rotation steps, each row followed by its count of steps:
The counts run from 0 to 553.
[ -7  -8   6  16 -24  55  11  26 -46   6 -26  -1 -16  37   6  45  -7  44
  -8  -3  -1 -12   5 -18  16 -10   7 -17  -7  13   6 -12 -29  23   4  22
 -17   5 -28 -33  -3  26  31  12   8   7   1   5   9   0 -26  -3  -3 -32
  -8  -4 -42 -11  -7  23   5  16  -4   6 -32 -36  -8] -> 492
[-19   7  20  13  -3  61  -7  -5 -24  10 -18   4   9  -9  -3  25 -26  33
 -11 -18  -9 -15  14 -31   8  32   2  -5   2 -17 -29  44 -32  31  -7  32
 -33 -13  10 -13  32   6  -9   9   8  18  -5  18  14  22  -4 -14 -27 -31
 -24   4   2 -23   1   2  -9  44  -5  13   5 -19 -32] -> 354
[  1  30 -18   9 -18  48  13  35   1  22 -13  -1 -25   3  -2  18 -49  24
  23  -8   0   6  26   5 -12   9  27 -22  13  -1  -1  24 -31  18  17   4
   4 -17 -37 -20  -5  32   8  14  18  -3   6  34  41 -17   2  16   8  -2
 -14  30 -12 -26  25 -26  -7  39   7  -1   8 -27   1] -> 131
[-30  20   2   3 -24  44  14  33   2  30 -22 -38  -8  -4  18  15  -9  27
   1  -7 -43  -3   4 -30 -22  12  13 -14 -14  14 -13  43 -35  25   0   4
  -6   6 -16 -14  13   1  11  12  14  35  -2  -5  10  23 -18 -17 -21 -14
 -24  -4  11 -28  11 -28  -1  22  -3  20  14  -9 -54] -> 519
[ 23 -26  25 -13 -27  22  -4  28   8  29   9 -57  14 -16  31  27 -10   6
  11   2 -22 -10   9  -2  13   4  13 -12  -1  46 -21 -33 -24  13  24  26
   2  -2 -34 -38  -1 -21  17  37   1   7 -18   2 -20  -9   5  44 -26   2
  11  16 -19 -13 -13  -6  -7   0  24  -2  10 -16 -22] -> 407
[-15  -5  -2   3  -1  30 -19  18  -5  32  -7  -3  -1   7  11  74  22  46
 -20 -10   2 -16   2  -5  29   4 -38   5 -12   6 -12   7 -24   9 -12  32
  -8  -2 -23 -15 -23  20  29  23   7  12  12  30   5  16 -26  -2  -5 -18
  -9  13  20 -13   7  34  32  36  19 -15  -4 -21  26] -> 325
[ -2  -1  18  23   3  39 -29 -14  -6  13  23  11  10 -14 -11  31 -29  16
  -8 -22  -8 -10  -7 -13  -5   0  -9  -1  12  13 -32  41 -47  40  22  25
 -16 -44 -13 -18 -13  24 -22  22  29  20  10  11  41 -24  -3  10   1   3
  -5  36  -5 -10  11 -25   1  -5 -18  -6 -26 -15 -22] -> 111
[ -6   9  -1  -1  -2  32  -7   7   0  37 -18 -35   7  -2  15  30  22  38
  17 -10  -1 -18   5 -29  21  14  15 -17  29  36   7 -30 -10  10  37  31
 -24  -1 -29 -22 -35 -10  36  11  -2   1  -8  31   7 -16 -23 -17 -24   6
  -4   9 -39  -6   1  29  24  18  11   8  20   8  36] -> 59
[  5 -15 -13 -29   0  45   2  33  -2  18 -36 -25   6  10   8  57  35  20
   2  -2  -2 -36   1  -3   5 -15 -28  23  -4  21   0 -24   8  16   9   7
 -10  18 -39 -15 -18   6  26  39   8   8  23  35  19 -12  -1   9   2   9
 -12  35  -6   5 -23   7  12  19  23 -13  -1 -23  36] -> 315
[ 18  -9  22   1 -28  12  -3  37  14  42  19 -52   8 -32  20  34   0  10
  -7   0 -19  -8  21  -3   5   4   6 -14 -15  37 -29 -14 -32  18   4  23
   5  -6 -31 -41  -8 -18   5  39  -1  14 -17  -2 -18  -2 -13  44 -34   5
  15  11   1 -17 -13 -10   1   6  19 -14  14  -7 -35] -> 410
[-15  45  -8   2 -32  62  -4  15  14  38  -3 -13  -8  -6  16  10   1  18
  15  -2 -19 -28  16  -3 -17  13  23 -40 -10  33 -14  27 -20  21  26 -26
 -10  -6 -24  -7 -41   0  -3   3  27  22  -8  18  15 -14  -1   7  31  -2
 -15   5 -35 -24   7  -8   6   7  -2  17  -5 -27 -26] -> 281
[  3   5 -16  -4 -22  54   5  37   2  15 -23  -9 -10   5   7   6 -47  27
  28   1 -10   4   7  10 -10   7  19 -15  25   8  12   9 -18  15  35   6
   2   5 -40 -26  -2  29  23  11  23 -14  12  31  35 -16   8  27   6  -6
 -17  40 -19 -18  24 -34 -13  34  17  -1   7 -32  14] -> 134
[  9 -32  11  26 -10  34 -17  30 -28  14 -13   0  27   9 -19  43  -2  41
 -22  -6  22  -1 -10   1  12 -13 -14   8  30  17   0 -11 -26  25  19  42
 -23   7 -20 -41  -5  37  23  20   9  -8  29  -1  25  -8 -32  20 -19 -15
   8  25  -6  -3 -15 -11   0  16  -4 -13 -27 -13   7] -> 483
[ -9  35  -7 -12  -8  54 -33   5  19  27 -22 -37  30  -9   5  25  18  28
  -3 -19 -16 -35  -4 -27  -4  32 -34  -2 -14   3 -25  33 -18  17 -13   7
 -26  -9   1  23   4  -7   7  10   8  21  -8  32  -2  18  -1  -6 -40 -26
 -31   4  -2 -33   5   7   7  34   6  13  25  -7  -1] -> 190
[ -5  23 -10   5  -7  32  -4   7  -2  37 -18 -39   2  -4  12  28  25  37
  16 -12   7 -24   6 -32  21  13  19 -19   8  27   3 -21 -11   6  25  25
 -28 -14 -18 -16 -40  -7  29  13  -6   3  -4  37  20 -21 -25 -17 -25   5
  -6   4 -42 -13   3  27  28  27   4   8  23   4  32] -> 57
[  0 -11   0   5  12  25 -16  15  -4  36  -3 -12  10  -3  -4  79  33  30
 -21 -17  25 -16   0  -3  26  -4 -35  11 -12  13 -26   8 -23  10 -10  31
  -9 -10 -30 -20 -20  13  15  39  -9  15  22  28  15  -2 -28   6 -11 -11
   0  28  27  -8  -7  12  27  34  16 -16   1  -3  17] -> 322
[ 10 -25  10  31 -11  32 -20  27 -27  17 -12  -4  26   6 -19  44   2  44
 -30  -6  25   1 -11   0  16 -10 -11   2  26  18  -7  -6 -26  26  13  40
 -24   5 -20 -43  -6  35  19  23   7  -6  29  -1  26  -6 -35  24 -21 -18
  10  17  -1  -7 -13 -13   3  16  -4 -16 -31 -16  -1] -> 484
[ 10  20 -18   9 -15  48   7  37 -27  13 -35   6   4   5 -16  48   1  38
 -26  -4  33 -16  22  -6  13  -7  -2  17  -2 -18  -5  -7 -20  21  -8  21
 -33 -16  -1 -14  -7  23   5  27   2   1  26  29  59 -20 -10   5  -7   4
  -2  21 -16 -21  -6   3   6  42   2  -3  -9 -29  15] -> 474
[ -7  -3  13  -9  10  54 -24   7 -13  -5 -30  10   0  11  -7  36 -18  33
  -5 -28 -34 -10  -1 -33  -6  15 -47   9  16   0   3  18 -24  28  -5  31
  -7  11 -30  -8  26  17  18  13  20  12  -8  25 -16   4  -4  -7 -29 -45
 -39  27 -14  -6   9  13  -9  19  12  18 -12 -19  11] -> 344
[ -3  10   4  21  -2  39  -8   7  -5   1 -35 -22   7 -23 -27   6 -13  21
  -7 -22 -19  -7  -4 -34 -22   8  15   4  11   8  -9  35 -15  44   1  20
 -38  12  11 -35  26  21 -25  26  11   5  18  10  40  -3 -10  -2 -39  -2
 -31  12  -9 -12 -15 -45 -23  21 -22   8 -16  -7 -35] -> 365
[-20  17   3  -1 -20  37  -7  13  -6   1 -12  11 -11  -3  12  30 -19  33
 -22  -4 -50 -22   5 -32 -11  -6 -36  25 -12  -2  -1  22 -44  45  -4  13
 -16 -22  -2  -6 -11  16  -5  22  47  32  -3  10  37 -11   5  -5  -5  16
 -24  18 -18 -14  18   9   8  -8  -7   1 -26 -34 -10] -> 102
[  6 -18  16 -22  -9  23 -10  15  15  26  15 -29   7 -39  19  23  16  -8
  -5 -15 -34 -29  -7 -23   0  -2 -31   4 -22  42 -14   1 -24  23  11  11
  -8  -9 -33 -36 -33 -31 -12  37   2  28  -9  17 -10 -34  -9  33 -20  -2
  -9  50 -17   0 -25 -10   9  -4   5   0   9  -5 -11] -> 423
[ 13  29   0   2   6  55 -37  -1   0  28 -23  12  36 -30 -17  26   7  28
 -24 -15  24 -23  21   5   4  27   2   4  29   3 -46  20  -1  20   9  15
 -34 -18 -13  -2 -15  -6 -20  27   7  17  15  38  32 -17  17  13   7   3
   3  32  12 -18   9 -14 -12  24  23  -1  -4 -15   7] -> 456
[ 15  22   4  21  -3  54  -3  11 -11  16  -5   3  -9  -7 -21  15 -32   7
  15 -16   7  -7  18   0 -20   2  35 -26  14  15 -37  32 -18  34  13   4
  -6 -19 -41 -30  -1  29 -20  31  13   5   7  21  36 -24   5  26   8   2
   4  24 -13 -15   4 -43 -23  17  -3 -14 -25 -24 -26] -> 126
[-13  14   5  13 -21  60 -18   2  -6   9  -6  14  -3   8   8  10 -40  32
  17  -2 -35 -17   0  -2 -11  10  10 -17  26  13  -7  24 -23  42  31   8
 -10  -1 -25 -15 -11  35   2   4  56   0  -3  18  31  -2  15  17  18   4
 -17  13 -27 -12  22  -8 -10   3   0 -12 -34 -46  -3] -> 119
[-10 -14  24   4 -44  30  15  41 -17  15   3  -2 -15 -14  30  28 -45  34
 -21   8 -38   3  34 -15  14   7   5   1  -9   5   7 -13 -53  27   8  29
  -6 -10  -1 -41   5  -6   8  13  28  17 -16  -6   5  -2  -3  20  -9  -3
  -9  17 -27 -24   3  15   1  13   7  17  -2 -35 -34] -> 252
[ -8  18   5 -22 -10  60 -15  13   9  24 -17 -25  -2  13  11  56  25  15
   9 -25 -28 -33  16 -16  -5  11 -24 -18 -25  32 -11   5 -13  13  -3  -4
   2  15 -23   4   5  -8  15  16   9  20 -14  22 -38  11  -5  -6  -1 -35
 -34   4 -30 -14 -18  28   5  18  12  38   2 -11 -13] -> 178
[ -2  18   2  34  17  13 -18 -15  -2  23 -11 -19   2 -22  -8  37  -1  41
   3 -24   5  -4   9 -31  23  18  21   4  25   6 -23   9 -20  31   8  54
 -35 -27  -1 -26 -16  24  -3  32   6  -2   5  37  44  -4 -14 -18 -39  22
  -5   0   2 -12  17   6  16  31   3 -21  -2   2  22] -> 218
[ -9  52   1   5   7  44 -22  -2  15  41   0  21 -10 -35 -10  38  16  16
 -11 -26 -16 -28  36 -17 -11  24  -9 -14   3  15 -33  37 -13  25  -4  -1
 -14 -20 -26 -10 -38 -11 -30  23  17  31  -7  39   7 -16  -4  -7  14   8
 -13  29  -2 -10   2   7  10  14   9   9  -5  -5  -1] -> 443
[-14  55  -5  -2   6  47 -22   4  19  36  -8  27 -11 -27  -4  36   7  25
  -4 -26 -23 -23  39 -17 -13  26 -15  -9  10  11 -19  29 -13  23   3   1
  -9 -16 -27   0 -35  -6 -18  14  26  27 -10  45  11 -15   4 -12  17   7
 -21  31  -9 -13  14  15  14  17  13  13   2  -7  15] -> 445
[-18  35 -11   0   0  40  -4   3   7  13 -40 -25   0 -12  -3  24  12  32
  14 -14 -31 -37   8 -44  -9  17  -7  17   7   0   1  10  -1  40  -2  21
 -38   1   5   0  -7  16   2  21  27   1   1  42  38   6  -2 -26 -40  28
 -32   0 -21  -8  -4  14   7  27  -6 -13   7 -13  30] -> 207
[  8  -6   5   7  27  32 -20 -21  -4   6 -25 -25  15 -20 -17  28  12  17
  16 -27  -5 -27  -8 -40   6   4   5  17  29  19 -14  -5   1  39  22  42
 -40 -10  -9 -25  -2  12 -12  38   7   0  12  36  38 -20   0 -12 -40  27
 -15  23 -21   9 -16  -8  -2  12  -4 -15  -4   4  27] -> 213
[ -3  26  -1 -15 -12  65  -5  20  17  37  -4 -13   2  -1   4  18  -1   8
  33 -13 -20 -25  19  -4 -32   3  17 -30  18  45  -5   8  -9  24  48 -21
   5   0 -43  -8 -26  -1   2   7  29  15  -5  22   5 -26   8  10  26   8
 -13  31 -40  -9 -11 -17  -6  -1   1  24   1  -9  -8] -> 285
[  1  36 -17  10  -9  27  -1   8   0  36 -20 -43   0 -12   3  24  33  31
   8 -13  18 -23   5 -31  18  12  21 -19  -5  26  -5  -9 -10   8   9  19
 -35 -14 -14 -18 -45  -7  15  22 -18   4  -2  38  27 -23 -32 -11 -30   3
  -6   2 -39 -19   0  15  26  32  -2  -1  17   3  23] -> 55
[ 21  -6  10   2 -15  17  -8  29 -12  -4 -27 -11 -17  -4  18  25 -42  43
 -11  -6 -32  20  20 -22  16   2  -1  14  24   9  15 -32 -34  19   9  52
  -7  -4 -28 -36  15  10  22  29  15   0 -12  13   9 -24   8  18 -30  -4
 -14  21 -31 -13  36   8 -11   7  29  13 -14 -27  11] -> 239
[-11 -18  24 -25 -19  48  -7  10 -22   8 -22  -6  16  -6  36  34  -7  39
 -28   6 -40 -26   6 -33  18   3 -25  34   3   2 -17 -16 -31  27  11  34
 -23 -17  -9  -9   6 -26  16  21  27  44 -12   4  10  -4  18  -5 -15   7
  -7  21  -9  -9  10  25   2 -10  24  12  -6 -27  -7] -> 89
[ 11   6  12  15  -5  61 -13   2 -10   7 -13   5   2  -1 -13   7 -33  11
  20  -9 -13 -15   4   3 -20   4  26 -18  24  26 -26  22  -9  42  29   3
 -10  -1 -39 -29  -2  31 -13  26  31   2   4  18  27 -19  16  29  14   3
  -5  20 -21  -3  -1 -39 -28  -2  -3 -17 -40 -36 -19] -> 123
[ 22  18 -10  16  -6  43 -11  39 -16  15 -42   3  23 -14 -34  37  11  33
 -34  -6  27 -17  22   1  -9  -4  -6  21  25  -1 -16  -3  -3  32  -6  22
 -33   7 -11 -23   0  23 -10  35   9   0  32  21  46 -16  -6  19 -15  13
   8  25   5 -10 -17 -21 -15  22   7 -16 -22 -21   8] -> 470
[-12   6   6  13 -21  26 -37   9  22  19   4  -3 -12 -14  15  48 -20  36
 -11 -19 -31  10  20  10  19  29  -4 -23 -18  18  -3  25 -36  14  -2  17
  -5  12  10 -27   3  17  -3  11  23  -6   2  23  -9  15  -5  22  18 -36
 -46   8  -7 -25  19   9   6  38  17  32 -13 -31 -29] -> 11
